In the data rows, the value 500 means zero.
What is the hidden score of each row? Scores go from 0 to 20, and 10 is about the middle. The score is a weighted sum of the row's numbers plus the product of two more (or one squared), each taken from its middle value.
[648 566 709 544 725 272 517 395 582 252 692 359 315 225 409 424 589] ~ 2
[451 527 682 343 289 707 215 588 898 573 636 353 520 655 466 497 495] ~ 16
[592 480 198 444 687 237 754 821 473 467 379 657 346 441 525 254 457] ~ 9
[63 424 593 459 336 304 393 585 656 572 453 627 693 861 604 435 666] ~ 13
[161 554 679 335 444 310 380 838 654 646 608 534 739 818 313 278 519] ~ 16
[655 394 579 559 609 773 260 439 347 404 444 345 367 383 524 600 544] ~ 12
[497 543 660 360 258 711 229 589 884 550 651 333 526 571 463 531 492] ~ 15
[254 523 566 426 215 637 284 750 546 604 535 493 707 933 393 452 408] ~ 14
[448 578 338 512 530 418 750 564 469 535 501 441 431 312 498 453 184] ~ 14
[463 372 399 730 509 486 371 441 405 593 365 546 282 341 597 740 424] ~ 7
[348 643 717 290 511 398 441 781 789 580 607 417 647 826 186 307 486] ~ 17
[770 686 502 304 589 630 364 937 436 465 446 307 428 760 388 530 367] ~ 16
[227 532 584 400 232 609 286 754 554 601 536 501 720 925 394 428 428] ~ 15
[357 414 462 682 395 580 300 305 466 568 446 668 531 500 635 718 365] ~ 9
[667 506 522 423 706 441 537 510 556 345 620 368 405 480 313 355 624] ~ 13
[650 591 728 195 746 343 569 482 734 217 516 308 573 511 458 402 593] ~ 7
[549 660 559 377 339 733 255 887 744 554 568 368 585 744 348 467 262] ~ 15
[356 451 567 600 571 481 304 312 551 453 139 501 621 470 577 763 493] ~ 7
[414 173 606 545 701 265 650 321 450 712 244 611 383 484 522 548 738] ~ 7
[689 788 494 384 630 580 735 445 534 280 509 327 490 483 223 264 629] ~ 11
[453 518 255 604 469 618 475 434 441 558 658 613 608 303 609 524 238] ~ 11
[588 261 623 576 536 544 432 418 235 627 542 387 355 600 456 715 580] ~ 7
[535 472 451 651 391 727 391 349 423 559 271 399 469 491 487 517 535] ~ 10
[453 413 662 336 380 670 173 672 836 635 636 426 477 608 554 534 373] ~ 18
[172 520 512 523 223 372 379 621 408 723 584 699 688 808 472 402 535] ~ 15
[602 844 405 440 631 320 726 560 513 283 591 461 458 388 260 187 551] ~ 16
[720 515 502 551 413 771 384 493 410 453 343 298 438 426 495 395 634] ~ 13
[193 373 428 651 335 298 468 378 579 594 534 688 515 785 689 578 598] ~ 12
[541 364 334 524 801 297 660 427 443 401 374 459 346 387 486 493 794] ~ 15
[668 525 718 218 789 346 494 423 661 225 420 311 600 467 486 520 623] ~ 8
[619 458 534 525 691 191 620 398 420 559 280 562 480 463 238 320 744] ~ 11
[664 574 300 433 692 247 609 710 521 323 475 544 539 450 437 168 357] ~ 8
[361 464 365 613 321 548 442 394 559 551 666 674 534 310 767 560 378] ~ 8
[490 333 277 674 320 499 575 403 549 690 527 676 581 361 700 521 469] ~ 6
[594 803 703 222 651 468 542 672 707 434 521 343 620 623 143 272 501] ~ 12
[562 296 541 671 464 582 411 373 250 663 507 447 384 549 461 734 517] ~ 9
[303 580 422 436 604 212 783 628 471 402 605 596 311 313 581 487 641] ~ 14
[603 391 581 654 511 658 456 436 227 601 477 408 424 582 326 599 390] ~ 6
[455 606 359 570 382 307 684 400 312 657 684 736 361 538 500 429 336] ~ 7
[360 355 317 634 283 520 467 470 530 674 737 620 404 416 746 536 407] ~ 12
[307 441 330 600 257 595 570 624 515 612 436 722 715 563 619 509 433] ~ 11
[550 584 430 542 579 175 771 351 376 630 485 710 234 444 393 353 543] ~ 7
[725 620 629 241 649 553 649 476 496 219 215 349 383 458 597 527 695] ~ 3
[364 444 304 606 267 465 519 613 362 719 754 681 482 567 596 404 345] ~ 10
[422 367 334 599 475 534 607 280 376 720 384 451 333 424 579 632 501] ~ 8
[599 319 577 636 523 436 488 526 184 641 579 488 361 639 320 568 571] ~ 10
[275 568 633 294 360 487 391 903 528 566 678 588 874 764 405 402 339] ~ 15
[717 777 750 189 592 539 494 700 703 248 536 303 506 571 365 325 508] ~ 8
[490 402 355 673 489 546 543 312 438 608 395 695 689 312 625 629 472] ~ 5
[425 513 736 316 373 693 247 576 900 547 621 317 500 719 434 429 530] ~ 15
[530 454 490 389 334 800 189 621 524 582 567 609 745 682 633 539 289] ~ 11
[514 209 398 677 521 473 622 340 440 755 402 655 654 360 581 532 502] ~ 6
[449 377 289 639 362 705 467 437 490 570 602 662 681 379 702 468 365] ~ 8
[630 380 257 648 397 407 614 592 298 713 586 634 302 466 501 459 374] ~ 8
[423 333 247 640 697 371 536 541 466 555 360 536 288 241 671 581 557] ~ 10
[355 567 368 567 292 356 626 446 331 681 707 734 457 638 523 412 360] ~ 7
[682 536 735 229 806 353 483 413 640 225 417 346 593 443 464 486 593] ~ 7
[496 465 803 336 681 340 555 331 841 292 573 271 589 708 368 366 515] ~ 6
[607 870 439 405 650 535 750 459 476 278 519 391 462 454 226 287 565] ~ 14
[402 363 553 661 596 444 607 298 387 607 259 591 453 420 545 713 685] ~ 8
[757 667 510 316 360 796 292 794 661 495 414 446 686 678 472 476 287] ~ 9
[417 315 269 649 298 609 583 561 501 724 537 645 744 483 620 434 464] ~ 10
[545 589 454 356 792 230 324 660 382 397 338 476 470 459 722 725 460] ~ 11
[448 362 265 649 277 520 577 425 557 695 598 655 571 366 719 509 460] ~ 9
[467 470 291 665 464 656 430 335 445 616 557 619 609 275 656 534 332] ~ 8
[495 424 354 645 474 569 561 362 448 569 426 683 742 340 576 634 428] ~ 6
[379 478 666 347 281 684 209 589 875 601 613 381 533 733 492 475 514] ~ 17
[607 405 582 641 513 692 447 447 234 593 502 385 447 580 313 599 374] ~ 6
[450 369 304 667 352 516 639 559 435 726 538 716 721 474 532 431 434] ~ 8
[454 510 529 279 319 748 219 736 637 568 564 565 722 727 641 480 352] ~ 13
[460 722 700 266 562 453 445 750 801 547 616 343 647 717 137 332 485] ~ 18
[454 368 303 633 344 645 608 537 460 648 377 701 783 493 587 526 400] ~ 8
[487 331 378 722 444 483 414 420 426 633 464 565 255 342 636 726 457] ~ 8
[350 520 457 686 409 459 460 259 493 592 538 592 270 375 650 740 386] ~ 11
[357 568 372 622 452 519 425 381 543 551 571 637 481 195 720 663 366] ~ 7
[665 461 537 435 710 418 457 562 561 352 603 396 407 444 390 325 473] ~ 9
[338 432 320 607 260 597 584 589 514 614 421 726 712 546 618 507 420] ~ 10
[453 384 354 641 376 760 310 364 380 591 569 619 523 487 684 563 347] ~ 10
[611 633 744 296 436 701 317 624 829 449 590 261 464 609 370 455 602] ~ 13
[467 388 539 539 741 268 354 532 332 490 349 470 337 551 591 759 635] ~ 14
[503 458 351 605 333 485 572 417 382 518 822 710 523 446 645 435 261] ~ 6
[602 745 710 148 661 389 500 727 734 386 532 389 650 664 217 363 531] ~ 14
[624 678 415 394 732 340 671 575 541 307 549 451 524 456 268 218 512] ~ 13
[556 352 326 590 515 396 713 536 399 400 609 630 401 370 619 370 410] ~ 5
[457 460 383 658 449 478 519 341 503 568 319 713 621 352 659 693 508] ~ 3
[370 669 714 278 559 388 469 754 782 564 622 406 635 775 158 259 483] ~ 17
[395 429 290 591 359 684 519 579 478 520 575 707 787 463 599 491 324] ~ 10
[671 702 531 385 660 354 641 512 565 318 616 420 564 410 253 171 459] ~ 9
[564 384 784 350 529 711 289 659 521 664 497 344 247 637 596 686 528] ~ 9
[655 712 577 236 610 503 727 573 480 195 287 303 315 460 586 519 767] ~ 5
[553 424 624 549 603 663 270 465 283 574 247 448 372 586 492 758 377] ~ 9
[376 573 557 350 615 215 824 540 412 353 424 484 237 493 532 553 909] ~ 9
[471 453 349 641 378 500 526 363 531 557 363 735 672 358 677 641 486] ~ 2
[436 405 393 706 554 488 350 470 406 566 317 542 325 322 601 727 388] ~ 7
[637 237 443 656 508 490 625 391 325 443 456 626 431 472 564 437 454] ~ 1
[443 379 611 443 807 218 758 419 455 593 291 660 304 479 404 452 833] ~ 8
[529 283 350 684 495 535 638 400 394 701 486 673 679 354 532 511 382] ~ 7
[455 504 254 608 450 628 470 437 443 545 676 610 610 331 619 500 227] ~ 11
[523 335 468 670 520 547 399 425 257 633 332 477 337 513 497 713 453] ~ 10
[349 573 301 566 514 504 510 538 478 545 495 446 353 307 621 547 512] ~ 15
[512 440 256 643 283 436 544 561 342 747 708 662 417 547 544 483 384] ~ 11
[438 555 298 430 551 249 799 717 491 337 665 567 362 306 611 328 565] ~ 11
[478 477 812 309 664 337 545 368 861 310 547 266 588 759 387 388 512] ~ 6
[772 666 550 326 614 533 530 635 522 257 632 338 470 323 472 209 473] ~ 7
[385 633 527 645 437 375 528 407 586 397 722 402 163 187 686 592 504] ~ 9
[633 559 414 374 420 778 296 779 509 510 568 520 803 702 419 503 161] ~ 13
[694 628 804 247 554 650 369 571 738 391 546 276 457 563 362 386 549] ~ 8
[337 422 311 559 341 706 494 633 466 523 616 689 751 505 609 450 325] ~ 12
[640 392 426 641 433 728 326 470 265 609 600 504 582 607 422 512 251] ~ 10
[305 469 404 624 276 457 508 363 507 611 713 659 361 456 755 566 359] ~ 10
[443 379 529 482 798 229 801 482 409 607 323 693 300 436 437 429 719] ~ 8
[305 168 460 597 537 216 370 525 563 628 525 666 564 665 709 618 391] ~ 11
[742 642 622 372 596 574 634 452 601 288 559 302 438 478 314 273 639] ~ 6
[677 826 558 400 503 527 592 601 526 199 690 252 326 413 365 248 581] ~ 13
[564 790 686 240 615 475 509 714 734 472 560 325 618 651 117 311 520] ~ 15
[629 771 483 424 654 585 839 350 462 328 369 357 406 528 264 347 684] ~ 3
[604 485 465 642 465 807 342 298 365 579 328 476 609 517 390 563 368] ~ 11
[459 382 278 627 389 605 542 335 378 713 551 622 448 426 677 559 318] ~ 8
[832 638 614 345 626 659 446 586 473 300 538 328 507 347 424 277 458] ~ 7
[471 466 319 555 496 646 435 518 402 485 406 350 303 392 703 508 705] ~ 15
[344 530 360 607 610 536 504 439 435 599 497 558 455 287 545 647 400] ~ 15
[334 472 518 665 536 539 292 292 503 501 227 552 587 457 551 772 435] ~ 9
[434 384 283 687 558 458 413 551 457 578 430 535 273 237 688 655 393] ~ 8
[668 461 525 440 713 415 463 563 560 360 598 394 405 448 385 323 476] ~ 9
[385 424 540 645 615 492 564 336 385 587 316 569 446 403 494 730 611] ~ 11
[784 467 729 219 700 314 462 606 517 401 482 456 652 681 190 460 628] ~ 11
[354 422 603 614 621 453 586 365 389 573 290 544 350 454 492 721 692] ~ 10
[592 556 737 152 702 303 539 478 803 237 435 337 643 582 584 504 531] ~ 8
[703 627 769 243 717 455 564 457 703 274 478 293 561 520 369 339 477] ~ 4
[617 558 603 305 616 482 683 450 429 279 168 342 259 511 649 616 877] ~ 3
